In the data rows, 128 means zero.
Here are some points, one per row:
   68   48  191   93  107   89  164  146  144  104  106  175  126   89  135  173  130  164  210  183   23  185  163   75   88  123  112  206  155   33  143  179  136  125  157   34  112   83  182  140  165  139  137  119  122  114  122  190  121  157  110  148  144  124  134  197   83  129  117  130  145  142  175  137
   73  162  139  113  143  135  112  109   98  161  161  162  122  154   64  111  149   79  111  155  155  169  184  137   45  110  156  187  123  207  167  137  181  164  152  142  186  126  133  115  143  106  174  108   93  109  143  130  197  152  130   73  156  107  160  152  137  164  212   55   25  207  104  152
  163   60  135  122  181  122  104  113  164   93  141  147   91  119  125  217  100  156   77  131  160   77  110   77  139   93   98   96  115   85  113  150  138  196  124  111  136   73   44  174  120   52  139  147  146   37  164   89  137  190  227   81  167  112  175  116  166  118  109   92  104   68  105  125
  107  105  134  160   50  116  110  122  170  112  118   95  100  186   98   86  193  144  179  167  154  110  142  146   67  198   82  144  128  168  106   87  142   82  206  122  149  151   83  158  116  120   95  203   90   85   78  161  121  158  111  206  175  153  132  120  125   65  157  107  175   70   39  113
   57  107  169  179  150   84   96  156  142  123  169  137  133  133  105  135  137  108  113   82  172  157   46  134  141  114   52  142  143  162  113   89   87   25   93  127  136  133  149   92   73   97  139  247  146  123  163  125  137   65  167  134   98   23  122  158   64  176  141  133   57   92  181  129
  149  126  203  102   66  105  161  138  118  107  142  134  114  103  251  111  131  123  114  120  110  203  102  101  121  203  181  175  126  135  132  169  168   98   80  209  176   96   56  104   74  136   76  122  127  164  131   68  193   91  157  115  104  117  115  147  156  110   85   96  144  127   92  194
  104  144  154  207  127  109  125  182  179  103  153   95  184  132  143  112  100  156  152  137  134  138   63   94  142  118  125  151  157  174  174  128  123  119  107  112  144   67  160  150  170  185  122  141   75  152  168  143   96  160  182   78  193  216  108   12  178  199  130  188   97  142  103  122
   99  132  186  158  206  166  144  125   94  153   40  177  123  100  117  104  112  131  184  165  162   92  167  160  147  206  100  135   79  148  156  160  173  100  124  138   85  126   79   60  135   67   81   71   81   45  104  100   38   81  118  129  168  100   80   81  139  126  162  158  118  118  159  107
  162   88  169   71  149   63  140  126  139  190  148  152  165  111  147   70  181  169  118  168  168  120  155   33  185  162   95   84   98  136  106   77  138  126  158  148   80  151  152  107  179  145  174  104   71  193   71   88  121  131  153   48   48  160  139  176  111   79  145  104   81  105  113   62
  167  118  156  143  116   37  126  127  123  166  113   74   53  141   96   75  104   86  126  131  166  122  155  148   92  128  169   79  146   94  172  142   73  202  139  170   86   41   85   70  202   61  106  188  156  174  140  154  174  133  127  117  101  101  104   84   79  118  132  204  147  138  180  170
  152  103  138  118  103   67  103  147   62  131  131  171  157  143  169  122   69   39  183   26  150   64  209  106  156  145  109   77  160  202  112  161  112   70  119   65  146  153  129  145  152  184  107  102  181  103  103  187  147  186  145  116  148   90  155  123  156  150  115   97  149  120  138  165
  126  129  114   55  118  121  162  197   81  136  131  131  120  141  117   78   33  103   68  103   90  150   67   79   93   61  117  140  137  162  112  111  127  130  179  133  148  100   50   90   90  130  202  166  147  140   95  130   57  141   50  116  157  125  113  117  225  107  168  159  146  104  176   79
  177   53  121  134  104  143  135   57   32  143  192  141  159  239  175  112  113  107  178  161  126  116   89  166  108  124  125  154   70   97   55   89  114  136   83  119   94  112  162   65  122   83  162   98  141  116  138  143  129  106   76  113  173  222  142  133  115  156   96  172   47   62  136  163
  105  236  112  176  115  105  109  123  149  206  116  149  177  128  188   93  190   86  116  154  105  144  128  112  133   79   90   97   65   51   90  183  190  131  211  133   91  140  127  186  158  174  112  199  155   88  173  118  116  103  140  131  132  107  142  104  189   61   94  153   85  131  143  178
    0   76  107  175  128  114  130  128  124  168  174  116  131  149  123  135  145   93  108   80  111   50   65  155  149  210  131  127  178   89  100  183  149  198  158  200  171  149  168  163   94   95   66  112  134  196  158  109   73  168   80   79  105  112  145  131  116  138  163  103  158  123  170  118
   87  121   99  107  182  130  112  116  114  134  137  121   93  130  162   72   90  177  110   19  102  165   92  182  176   93  159  187   94  163  170  103  104  109  224   83   34  104  175  174  139  101  110   90  102   79  161  147  166  128  136  132   64  144   87  107  128   81  121   67  154   92   73  162
  180  163  148  170  131  116  121  139  122  200  110  110  158  184  192  165   96  152   90  116  164  118  157   70  155  105   93  210  152   81  202   69   89  183  118   79  137  177  113  139   71  128   55  128  111   88   73   94  167  132   38  159   84  119  192  114  107  168  177  150  141  177  103  113
  161   97   75  122  130  137  124  135  170  104   55   97  122  187   89  142  160  145  132  117  211  130   74  114   89  171  165  200   93  131   94  102  171   86  133   90   61  118   59  209  110  169  145   45  149  165  117  165   89  128  114   92   85   53  155  141  156  145   67  183  110  177  155  156
  165   97  108   88  154  116   99   62  167  100  155  187  132   80   79  215   96   87   28  162  154   92   88  120  130  141  100  139  161  166  176  159  184  105  190  179   77  132  156  122  106  204   86  125  173  110   95  150  168   64   92  200  123  231   78  126  116  129  128  167  131  152  132  158
  126  113   63  113  170  196  150   73  189  178  106  156  123   49  140   94  119   50  174  166  124  114   88  158  164  120  205  137  123  135  147  119  107   93   76   29  194  137   68  180  184  123  123  223  127  128   92  122  146   78   99   56  124  194  168  147  112  113  133  132  163  122  125  133
  108  128  156  124  144   98  137   83  152  212  185  139  153   80   92  108  165  152  125  100  112  211  155  161  110  122  122  146  143  189   51  111   94  153   65  125   60  160   77  178  144  150  108  107  185  105  151   47  114  181  148  219  146  170  116  131  142  162  133  175  190  170  167   95
  134  137  103  137  118   87  137  133   62   69  156  164  122   56  125  199  164  219  203  152  121   87  160  116  185  116  194  126   97  149   76   85  167  164  132  120  159  200   86  131   72   96  178  195  126  151  146  175  161  167   85  114   89  124   21   45  116  132  126  149  131  162  140  166
  139  121  191  206  119  131   98  124  110  146  146   94   52   64  111  156  100  102  110  196   90  107   75  117  160  143  129  117   58  139   98   94  121   94  151  102  159  117  189  111  158  147  198   46  184  163  144  102  161  114   90  169  156   77  214   50  123   72  135   97  161  160  108  107
  122  171   66   69   90  204  102  103  164  118  184  127  145   81   84  115   82  167  150  105  136  129  173   76   82  106  126  170   45   61  103  195  133   72  135  172  107  181  164   80  160   73   78  127  104  201   81  127  184  129  158  122  125   88  164   69  132  213  129  133  174   86  119   95
  109  141   96  195   92  148  136  122  122   87  129   65  146  105  143  117  114  143   90  127   22   61  169  133  117  120  133   80   90  165  102  143   91   94  131  110  113  104   71  160   86  140  142   76   19  134   61  103  186  127  180  167   99  148  150  194   98  132  180  157   82  162  211  152
  201   95  209  147  106  175   66  155  200  115  186  146  167  158   72  119  130  134  114  108  116  126  155  197  225  105  209  113  124   61  115  127  132   98  110  209  171   78  103  123  149  158  140  108  101   60  117  206  115  143   87  125   96  103   83  180  155  149  161  105  151  141  132  108
  130   83  117  191  197   96  106  160  154  114  138  179   69  153  181   79  105  202   52  143  165  186  162  221   93   88  117   89  197   86  116  186  139   98  122   99  177  213  131  145  138   94  165  113  149  197   49  126  115  130  127  120  178  142  111  115  145  136   76  167  114  147   81  144
  127  133   49  120  118  135   93  159   42  131  110  171  178  110  112  141  139  178   77  127  145  140  207  137  154  195  135  115  139  110  183  104  127   99   63  129  101    0  156  188  137  105  147  188  121  195  150  111  111   97   98  209  166  124  161  112  167  105  136   79   94  104  132  106
  214  115  111  101  146  163  172  139  120   84  132   86  119  169  118  135   96   76  132  185   59  176  161  158  107  171  107   65  190  105   79  113  145   86  172   61  138  121  131  143  123  128   50  128  155  152  202   89  111  136  135  118   14  115   89   57  140  171  180  107   66  131  105   80
  224  179   43  199  110  111   82   99  114   92   92  168  105   74  127   95  208  134  230   93  137  179   92  120  115   92  129  158  200   90  144  158  116   91  161  161  108   88  124   78   53  142  130   63  168  113  100   97  104  175  156   91  145  182  145  135   63  103  176   81  135  128  148   91
   81  141  172   81  110  133  150  150   96  102  122   76  164   92  119  165  161   96  103   93  134  177  118  136   97  151  181   59  200   60  157   59  106  127  127  146  101  232   91  168  107   97  151   74  117   70  141  185  173   36  138   86  199  158  166   62  111  103  121  100  128  113  169   92
   71  128   74   90  139  110  145  100  152  113   99  120   64  101  168   81  109   31   85  138  122  158  192   83  180   95   80  142   93  117   79  126   83  172   70  181  144  106  132  143   48  139  130  111   86  117  174  229   41  109  156  148  132  127  124  111   84  143  127  144  120  158   60  109
  136  133   64  188  118  155  112  175  206  193   94   95   86  143   74  128   99  147  129   54   75  109  166   73  108  183   86  128  122  105  118  108  189  177   66   83  117  166  156   76  114  161  168  131  188  124  168  126  194   58  137   95  158  201   25  186  159  102  122  103  153  143  124  132
  131  208  200    0  167  147  119  119  155   61  107  114  117  185  145   91  161  197  150  133  127  104  127  214  185  155   57  122   98  140  104  138  124  179  119  122  137  109  156  138   71  177  124  154  211  167  104  139  163  118  142   93  196  126  165  126   86  142  184  129  147  122  158  137
  167  156   67  145   81  109  124  128   98  117  136  114  115  114  149  163   92  198  126  189  200  198   98  165  129  189   70  119   76  177  166  214   45  160  136  132  171  192  154  135  187  134  155  140  113   63  181  177   90   91  131  109   78  168  159  175  184  145   97  100  180  151  188  109
   60  202  122   88  102  162  124  120  166  164  116  136  112  177  161  177  154   89  122  179  135  138   95  125  168  155  126   58  158  137  161   56  147  106  137   99  113   84  164   64  103   24  150  113  132  130   57  150  134  230  163  161   99  150  120  144  183  181   58  120  157  159  158  144
  142   85  108  175  152  172  199  143  130  136  109   55  127   57  191  210  139  119  140  108  153  170  176  147  115  116  191  102  120  144  123   70  123  195  202  178  117  101  202  101  131  198  151  168  141  128   71  105   95  120  147  119  171   43  131  190  133  221  161  133  142   55  102  150
  211  106  171   82  119  243  111  153  103  193  129   82  107   93  121  106  122  134  109   75  126  134   90  108  101  128   91  109  113  134  171  126  150  125  100  145  153  191  166  163  132  144  139  176   88  131  149  123   56  223  132  170  150  144  108  111   29   83   69  103   88  158  176  189
   91  122  133  152  114  126  149  110   75  116   75  139  159  190   58  181  100   88  102  198  144  140  143  194  126   34  122  157   94  109  125   74  113  134   92  119  115  139  130   88  111  196   44  135   71  192  125   85  124  168  181   51  147  111   77  149  126   45   84   48  191  124  148  130
  106  201  145  144  178  149  131  140   50   62   86   99  121  106  135  126  126  129  113  156   43   32  105  123   98  138  113  178  205  107   89  116  101  111   85  228   72  156   97  113  244  165  146  149  143  106  107  131  152  179  105  106   92  107  136  198  119  173   92  104  130  123   46  111
  190  170  157  107   92   98   97  102  119  173  125  154  100  188  135  127  141  151  132  156   73   39  139  107   93   62  164  128  175  192  160  126  170  116  141  135  145  132  152  195  122   80  141  101   97  151  198  119   61    5  156  131  142  107  106  166   88  197   96  116  206   86  126  120
  112   92  135   87  104  147  121  110  167   33  145  121  187   92  143   35  176   95  125  170  186   64  112   87  100  104  152  143  172  101  140  126   50  198   90   71  127  158  164   91  154  128  156   90  132  135  137   71  113  113  122  209  107   75   71  116  190  128  172   73  130  113  117  201
   56  150  120  117  130  165  130  102  138  146  129  101  142  160  140  194  134  165  126  141  172  144  178  101  145   98  161   91  141  144  183  166   92   80  114  144  182  127   72   96  145  161  149   59  178  164  227  135  144  181   87  139  119  122  101  164   85   54  148  230  105   21   94  109
  197  138  152  149  157  121  199  148  200   86   90  168  180  157  119  184  139   62  178   41  119  133   92  164  145  118  103  123   82  167  159  177  114  163  138  137   90  171  119  124  129   46  155  146   95  224  196  131  130  120  112  190  161  145  171  164  151   87  116  141  110  180   82   86
   95  153  145   90  112  149  157  160  122  100  130   92  116  151   97  158  130  164  139   88  179   76  162  107   95   83  215  125  152  165   55  186   99  123  111  118  154   72  239  115  107  125   99  167  139   38   77   68  106   75  115  120   81  152  151  118  115   44   64  156   85  203  120   78
  111  121   60  100  143   85  164  129   91  116  144  152  155  132   54   76  152  162  151   91   58  155   40  147  137  120  113   58  102  113  189  108  210  197   87  139  213  120  135   99  157  180   83   88  118   67   86  121  156  109  147  183   92   70  173  132  104  132   94  186  140  118   74  109
Along one direction, these points spread out more than along any other. Take the direction at right angles to it along which they spread out most. Go by this last direction. How far along it is each point below, from 0 to 99? 50 is the average, and the first point above lies past it. One standard deviation of the points above along it is 16.
  131  208  200    0  167  147  119  119  155   61  107  114  117  185  145   91  161  197  150  133  127  104  127  214  185  155   57  122   98  140  104  138  124  179  119  122  137  109  156  138   71  177  124  154  211  167  104  139  163  118  142   93  196  126  165  126   86  142  184  129  147  122  158  137 47
  163   60  135  122  181  122  104  113  164   93  141  147   91  119  125  217  100  156   77  131  160   77  110   77  139   93   98   96  115   85  113  150  138  196  124  111  136   73   44  174  120   52  139  147  146   37  164   89  137  190  227   81  167  112  175  116  166  118  109   92  104   68  105  125 26
   56  150  120  117  130  165  130  102  138  146  129  101  142  160  140  194  134  165  126  141  172  144  178  101  145   98  161   91  141  144  183  166   92   80  114  144  182  127   72   96  145  161  149   59  178  164  227  135  144  181   87  139  119  122  101  164   85   54  148  230  105   21   94  109 36
  165   97  108   88  154  116   99   62  167  100  155  187  132   80   79  215   96   87   28  162  154   92   88  120  130  141  100  139  161  166  176  159  184  105  190  179   77  132  156  122  106  204   86  125  173  110   95  150  168   64   92  200  123  231   78  126  116  129  128  167  131  152  132  158 71
   60  202  122   88  102  162  124  120  166  164  116  136  112  177  161  177  154   89  122  179  135  138   95  125  168  155  126   58  158  137  161   56  147  106  137   99  113   84  164   64  103   24  150  113  132  130   57  150  134  230  163  161   99  150  120  144  183  181   58  120  157  159  158  144 40
  108  128  156  124  144   98  137   83  152  212  185  139  153   80   92  108  165  152  125  100  112  211  155  161  110  122  122  146  143  189   51  111   94  153   65  125   60  160   77  178  144  150  108  107  185  105  151   47  114  181  148  219  146  170  116  131  142  162  133  175  190  170  167   95 62
  112   92  135   87  104  147  121  110  167   33  145  121  187   92  143   35  176   95  125  170  186   64  112   87  100  104  152  143  172  101  140  126   50  198   90   71  127  158  164   91  154  128  156   90  132  135  137   71  113  113  122  209  107   75   71  116  190  128  172   73  130  113  117  201 50
   81  141  172   81  110  133  150  150   96  102  122   76  164   92  119  165  161   96  103   93  134  177  118  136   97  151  181   59  200   60  157   59  106  127  127  146  101  232   91  168  107   97  151   74  117   70  141  185  173   36  138   86  199  158  166   62  111  103  121  100  128  113  169   92 46
  214  115  111  101  146  163  172  139  120   84  132   86  119  169  118  135   96   76  132  185   59  176  161  158  107  171  107   65  190  105   79  113  145   86  172   61  138  121  131  143  123  128   50  128  155  152  202   89  111  136  135  118   14  115   89   57  140  171  180  107   66  131  105   80 42
  142   85  108  175  152  172  199  143  130  136  109   55  127   57  191  210  139  119  140  108  153  170  176  147  115  116  191  102  120  144  123   70  123  195  202  178  117  101  202  101  131  198  151  168  141  128   71  105   95  120  147  119  171   43  131  190  133  221  161  133  142   55  102  150 46
  177   53  121  134  104  143  135   57   32  143  192  141  159  239  175  112  113  107  178  161  126  116   89  166  108  124  125  154   70   97   55   89  114  136   83  119   94  112  162   65  122   83  162   98  141  116  138  143  129  106   76  113  173  222  142  133  115  156   96  172   47   62  136  163 35
  161   97   75  122  130  137  124  135  170  104   55   97  122  187   89  142  160  145  132  117  211  130   74  114   89  171  165  200   93  131   94  102  171   86  133   90   61  118   59  209  110  169  145   45  149  165  117  165   89  128  114   92   85   53  155  141  156  145   67  183  110  177  155  156 57
  107  105  134  160   50  116  110  122  170  112  118   95  100  186   98   86  193  144  179  167  154  110  142  146   67  198   82  144  128  168  106   87  142   82  206  122  149  151   83  158  116  120   95  203   90   85   78  161  121  158  111  206  175  153  132  120  125   65  157  107  175   70   39  113 62
   87  121   99  107  182  130  112  116  114  134  137  121   93  130  162   72   90  177  110   19  102  165   92  182  176   93  159  187   94  163  170  103  104  109  224   83   34  104  175  174  139  101  110   90  102   79  161  147  166  128  136  132   64  144   87  107  128   81  121   67  154   92   73  162 63
  224  179   43  199  110  111   82   99  114   92   92  168  105   74  127   95  208  134  230   93  137  179   92  120  115   92  129  158  200   90  144  158  116   91  161  161  108   88  124   78   53  142  130   63  168  113  100   97  104  175  156   91  145  182  145  135   63  103  176   81  135  128  148   91 86
